0: [-0.2  0.5  0.9 -0.3  0.   1.4  0.8  0.5]
1: [ 0.8 -2.6 -1.1  0.8 -0.3  0.4 -3.3  0.2]
2: [ 0.9  0.4  0.2 -1.4 -1.3 -0.9  1.8  0.9]
3: [-0.4 -0.7 -0.7  0.4  0.1  0.1 -1.5 -0.8]
4: [-0.6 -0.2 -0.1  0.5  1.3  0.8 -1.3 -0.3]
5: [ 0.2  0.8  1.3 -0.4 -1.  -0.1  0.5 -2.4]
6: [ 1.1 -0.4  0.   0.5  0.4  0.3 -0.1 -0.1]
7: [-0.1 -0.5 -0.6  0.9  1.9  0.4 -1.9 -0.3]
8: [-1.2  2.   0.8 -0.6 -0.6  1.8  1.6 -1.5]
9: [ 1.7  0.7  0.8 -0.6 -0.6 -0.9  0.1 -1.9]
10: [ 0.1  2.5  1.4 -0.4  1.1  0.2  1.6  0.2]
11: [-1.4  1.4  0.4  0.1  1.  -0.9  1.3  1.4]
12: [-0.1 -1.4  1.8  0.4  0.7 -0.8 -1.   0.7]
13: [ 0.8 -0.6 -1.2  1.1 -0.2 -0.5 -0.3  1.3]
14: [-0.4 -1.2 -1.3  0.9  0.3  0.1 -1.3  0.3]
15: [ 0.9  0.2  0.2 -1.6 -0.8 -0.3  1.3 -0.1]
16: [-0.3  0.6 -0.2  1.8 -1.2  0.6  0.5  1.4]
17: [-1.   1.5  1.2 -0.1 -1.1  1.9  1.9 -1. ]
18: [-1.1 -0.4  0.   1.9 -0.6 -0.2 -0.4 -0.4]
19: [ 0.1 -0.2  0.   0.7  1.2  0.4 -0.1 -0.6]
20: [ 0.8  0.7  1.3 -0.2 -0.4 -0.1  0.4 -1.4]
21: [ 0.4  0.6  1.2 -0.8 -0.5 -0.2  0.3  0.2]
22: [-1.1  1.1  0.7 -0.3 -1.2  0.2 -0.1 -1.5]
23: [ 1.1  0.5  0.7 -1.2 -0.9 -0.9  1.1  0. ]
24: [ 0.4  0.9  1.2 -0.9  0.1 -0.5  0.1 -1.8]
25: [-0.2  0.3 -0.4  0.3 -1.9 -0.1  1.8 -0.1]
26: [-1.3  0.4  0.7  1.  -0.1  1.   0.5  0.1]
27: [-0.3 -0.8 -0.7  0.3  0.3  0.7 -0.9 -0.2]
28: [ 0.6  0.9  1.2 -0.5 -0.7 -0.6  0.2 -1.8]
29: [-1.1 -0.1 -0.7  1.6  1.2  0.7 -0.5  0.5]
30: [-0.7  2.2  1.5 -1.3  2.6 -1.4  1.8 -0.3]
31: [ 0.2 -2.   0.6 -1.5 -1.7 -1.9 -1.5 -0.4]
32: [ 0.6  0.  -1.8 -0.4  1.4  0.1  0.4  0.9]

[ 0.1 -0.7 -0.6  0.9  2.2  0.  -1.5  0.1] 7
[-1.7 -0.5 -0.3 -0.8  1.9 -1.9 -0.9  2.1] 11
[-2.4 -0.6  0.3 -0.4  1.  -1.5 -1.7  2.1] 12
[ 0.  -0.2  0.1  0.9  1.   1.   0.2 -0.6] 19
[-1.1  0.9  0.9 -0.5 -1.   0.5  0.1 -0.7] 22
[ 0.6 -1.8  1.3 -0.1  0.8 -0.8 -0.8 -0.1] 12
[-1.   1.3  1.1  0.9  0.   2.1  0.1 -0.3] 26
[ 0.9 -1.7 -0.2  0.4 -0.4 -1.2 -0.9  2. ] 13
[ 0.5 -0.8 -2.1  0.2  1.2 -0.6 -0.2  0.9] 32
[-1.4  0.8  1.5  0.4  0.4  0.1  0.1  0.4] 26
[-0.7  1.5  0.6 -0.5  1.9 -1.   0.8  0.5] 11
[ 0.2 -0.5 -1.6  0.1  1.6 -0.5 -0.4  1. ] 32
[ 1.   1.4 -0.6  1.3 -1.   1.2  1.1 -1.2] 25
[ 0.2 -0.9  2.1 -0.5  0.4 -0.6 -0.4 -0.3] 12
[-0.6  2.5 -0.1  0.8  0.2  2.   1.1 -1.4] 8
[ 0.   1.3 -0.2 -1.5 -0.8  1.   2.3  0.1] 15
[ 1.   1.  -0.1 -1.2 -1.   1.3  2.5 -1.4] 15
[ 1.2 -0.5 -0.8  0.6 -2.2 -0.6 -0.5  1.1] 13
[-0.9  1.   0.4 -0.3 -0.7  0.8  0.3 -1.5] 22
[ 0.6 -0.8  0.1  0.3 -1.4  0.  -0.8  1.1] 13
[ 2.1 -1.1 -1.6  0.8  0.7  0.5 -0.9  1.2] 13
